Each path below is one point turned by a fixed rotation once a step. After each direction that follows a path, write how fast that rotation turns it, in degrees each step (0 if it stays still).
Each turn is a multiple of 5 degrees from 10 to 175, or 0.
Rotation 1:
[ 23 -24  14  -8   4  27  28   8  19  -9   4 -24 -12   1  -2 -16 -14 -22
   6  20]
[ 52 -18   2  -4  26  14   8 -20  23  -3   2  -5   0  -1   9 -13  16   1
 -11   3]
[ 21  -3  23 -10   5  12  22  -1  28  -1  -5  43  -9  -5   3 -11  18  11
 -22   4]
[  1 -16  36  -1   2  22  26  12   6 -15  15  16 -14  12   1 -31 -16 -15
 -13  -3]
[ 17 -18   6   9  42   3  25   1  11 -31   1 -15  -5   5  11 -24   3 -16
  -3  -7]
[ 20   1   1  -6  22   3  41  -1  38  -6 -10   1 -10 -19 -10 -12  19   6
   3  14]
[ 24   2  17 -10  -3  40  28 -12  16  11  19   9 -16   1 -17 -24  -2   4
  -3   8]
[ 23 -10  14   1  30  28  12  -9  -5 -15  10  16  -1  32   6 -25  11   8
 -13 -13]
[ -9 -11  14  -4  25  -7  44   8  23 -22 -11  19  11  15   1 -18  15   8
  -9  -3]
[ -7   0   9   3   1  17  54  -6  29  -5  12 -14  -5   0  -7 -20  -9 -19
  -2   5]
[ 27   0  -8   7  22  33  21 -20  14  -4  12 -18 -20  20   5 -13  23 -12
   3   5]
[ 14 -14   6 -25  14  15  19 -11  21  -3  -5  23   0  19  -6 -13  42  14
   4   8]
[ -9 -16  21 -23  -4  31  36 -11  15  -5   5  22  19  12  -3 -17  -7  -7
 -15  -4]
[  7 -11   5  13  18  27  34  -1  11 -19  -2 -10   3  30  24  -4  -6 -22
 -20   0]
[ 16 -18   4   3  11  -9  30   1  40  -8  -6 -10  -9  19   9  -6  32 -10
   1  19]
[ 10 -15  12 -22 -10  19  22 -25  35   7  16   8  -7 -13  -4 -19  19 -21
  -2   5]
[ 18 -12   9 -15  13  52   9 -11   0 -15   0  19 -12   8  17  -8   8 -19
 -13  -2]
[ 18 -32  19 -14  19  11  21  20  14 -22 -21  11   6  24  10  -7   7   2
  -6  15]
[ 17 -25  20  -4   2  -6  37  -5  39  -3   3  -6  16  -7   3 -18 -12 -12
 -18   5]
[ 28   5   7  16  10  22  24 -14  27  -3  11   2 -26  -8  19 -10   6 -24
 -22   1]
[ 23 -15  19  -8  15  15   8  11  14 -13   1  19 -37  10   2 -21  31  -4
   6  14]
[ 11 -31  23 -30  18  14  20  -4  11 -17   4  14   9 -10 -12 -34   0  -2
   3  -5]
[ 20   0   5   2  29  32  39  -3  12 -18  -9   4   8 -10   9  -9 -19  -4
 -22  -5]
[ 30   1  14  19  14   8  36  16  25  -3  -3  -3 -19  22   1 -10   5  11
 -10  20]
[ 19 -14  21  -1   7  -6  21 -16  27   3  28   4  -9  10 -11 -39  19   0
  -1  -4]
[ -2   5   5  -8  27  28  26 -21   8 -18  10  25 -11  -9   3 -24  18 -13
  -9 -20]
[ -2  -4   9 -10  22  35  40  19   4 -23 -14   7 -13  17  -5 -11   5   2
   8  13]
[ 21 -23   9  -9  14  11  37  -6  21  -3   5 -23  18  23 -13 -23  -5   7
   5   9]
[ 22   6  -3   7  15  14  34 -33  32   4   9   5  10   8   8  -9  17   1
 -24  -7]
[ -4   6  16   2  -3  24  30   0  21  -3   5  28 -26  26   6  -9  28  -6
 -10   8]
[ -5  -3  -3   3   6  -3  11   8   1  -8  -8 -13   9  -2   2   4 -12  -3
   1   2] => 80
[ -6  -2   7  -6 -10  -6   5  12   6   4  -4   5  -3   2  -9   0   2   6
   7  11] => 120
[  7  -2   0  -6  -8  -2  15   3 -11  -5  10  -2   0  -4   9   4   7   5
   0  -2] => 0
[-6 12  0  3 -8 15  7  2 -1  3  0  5 -8 -5  1  6 -9 -5 -5  2] => 110
